Rows swapped in pairs by one turn or mirror: which row each one swaps with:
J_792: [-29 -23 -11   7  -9  -1  10   9  47  -1  37 -30  21 -43  -8  11]
J_668: [-33  15  14  -8 -15  29  22 -15 -27   5 -44  26  18 -18  -8  37]
J_672: [  9  28   6 -12 -37 -10 -17  26  21 -36 -18   2  22 -27   8  34]
J_301: [ 21   6   7  -9  21  11 -15   0  36 -45   3 -46 -33  -1 -20 -11]
J_370: [-18  50 -22  26  23  -7   3   1 -34   0 -10 -25   5  21   0 -15]
J_772: [-19  20 -11  15   3 -14 -29  -7 -31  17   2 -30 -10  40   1 -11]
J_902: [ -3   3  -9   3 -39 -22 -15  31  12  -9 -12  47   6 -22 -11  19]
J_976: [-34  15 -25 -11  19  27   7  -4  -8 -37  37  -8   9  34  33   2]
J_260: [-32   4  30  -2  -6   3  27   4 -37   4 -30  31  13 -32   7  39]
J_819: [-16  -1  42   4 -21  25  14  -9 -35   0 -29  25  31 -19   1  23]
J_866: [-29  17  19 -10 -15  26   2   6 -31  -4 -47   8  11 -10   0  48]
J_231: [-12  30  -4  38   5 -10 -24   1 -23  26 -20  -6   1  19  15 -14]
J_298: [-19  29 -16  13  -2  -5 -35 -13 -32  12 -31 -21  -1  22  12  15]
J_36: [-24  20  31  -5 -12  14  23  -5 -36   8 -45  18  21 -17  -5  33]
J_367: [-16 -17  -9  25  10 -34   7  -9  45  31  25  -7   2 -33 -14  -7]
J_957: [-24 -12  -9  -7  -4 -18  24   7  51  -1  27 -13 -12 -62  -6   4]
J_897: [  2  17   3  -5  42  16 -10  19  14 -48 -14 -30 -23   0 -30 -27]
J_437: [  1 -30  26 -21   6   2  39 -37  15   2  15 -28 -22 -20 -49  25]
J_64: [-21  18  26  15  -7  25  37  -5 -42 -17 -26  20  21 -13  23  32]
J_685: [  0 -44  20 -14  -6 -13  47 -25   9 -13  15 -28 -13 -28 -38  35]
J_945: [ -4 -12 -34  17   7 -12  29  -6   5 -47  -7  23 -13  41 -23 -36]
J_143: [ 10 -39  13 -14  -1  11  33 -17  31  -3  24 -21 -22 -21 -36  43]
J_193: [-24 -36 -25  11  36  -9  24 -15  23 -38   5   5   5  19  15 -37]
J_58: [ 13  21 -26  -5 -10 -21   9   7 -26 -37  36  16  -5  29  25  19]
J_815: [ 10 -39  33  -7  -9   9  32 -40   7  -6  25 -12 -17 -27 -42  10]
J_79: [ -7  18  14  -5 -21   8  28  -6 -43   0 -44   9  25 -25  10  31]
J_719: [-10  14 -38  -5   6   6   1  25 -18 -34  32   7  14  24  41  19]
J_310: [ -7  -6 -22  26   8 -11  31  -2  -3 -26 -14  20 -28  34 -34 -46]
J_786: [ 12   4 -13  -1  46   8   0 -11  26 -29 -11 -37 -35 -17 -40 -13]
J_755: [-28  10  -5 -20  14  36   0   4 -10 -35  30 -26   5  42  30  12]
J_794: [  8  -4 -31   0   8  -7  24  10  -1 -36  -1  30 -30  25 -35 -41]
J_482: [ -1 -33   5 -17  -1  13  41 -43  17   2  11 -22 -16 -16 -52  32]
J_675: [-43  -1 -19 -13   8  26  -1   1 -10 -23  24 -30  24  36  31  -6]
J_835: [ -9 -32   4   1  11   1  39 -28  16  10   7 -28 -36 -22 -57  17]
J_832: [ -2   3   0 -26  40 -12 -20 -11  22 -43  -5 -28 -31  32 -25  -7]
J_236: [ 11  23 -37  -5 -15  -2  14   1 -26 -50  24  11  -4  23  30   0]
J_218: [  2 -44  18 -26  19  -5  34 -43  21   4  10 -16 -25 -27 -28  16]
J_810: [-29 -24  -1  15  -6 -23  28  11  43  15  23 -30  19 -30 -16 -23]
J_706: [  0  -8 -10  -2 -36 -31  -6  34  12   3 -20  17  30 -12   8  39]
J_662: [  4 -50  21  -3   7  -9  43 -44  12 -17  17  -9 -32  -1 -28  19]
J_465: [-25 -30 -36  16   7 -29  27  -2  26 -47   1   4 -19  11  -7 -39]
J_512: [  9  17  10 -29 -34 -15 -16  41   9 -14  -1  30   9 -10   4  23]
J_225: [-38   8  17  17 -30  11  22   2 -17   9 -45  25  10 -25   5  29]
J_814: [-39 -26 -10  17  36 -18  31  -4  27 -48  -2  -3  10   5  10 -35]

Swapped with J_437: J_36
Swapped with J_957: J_706
Swapped with J_668: J_482
Swapped with J_231: J_301
Swapped with J_310: J_755

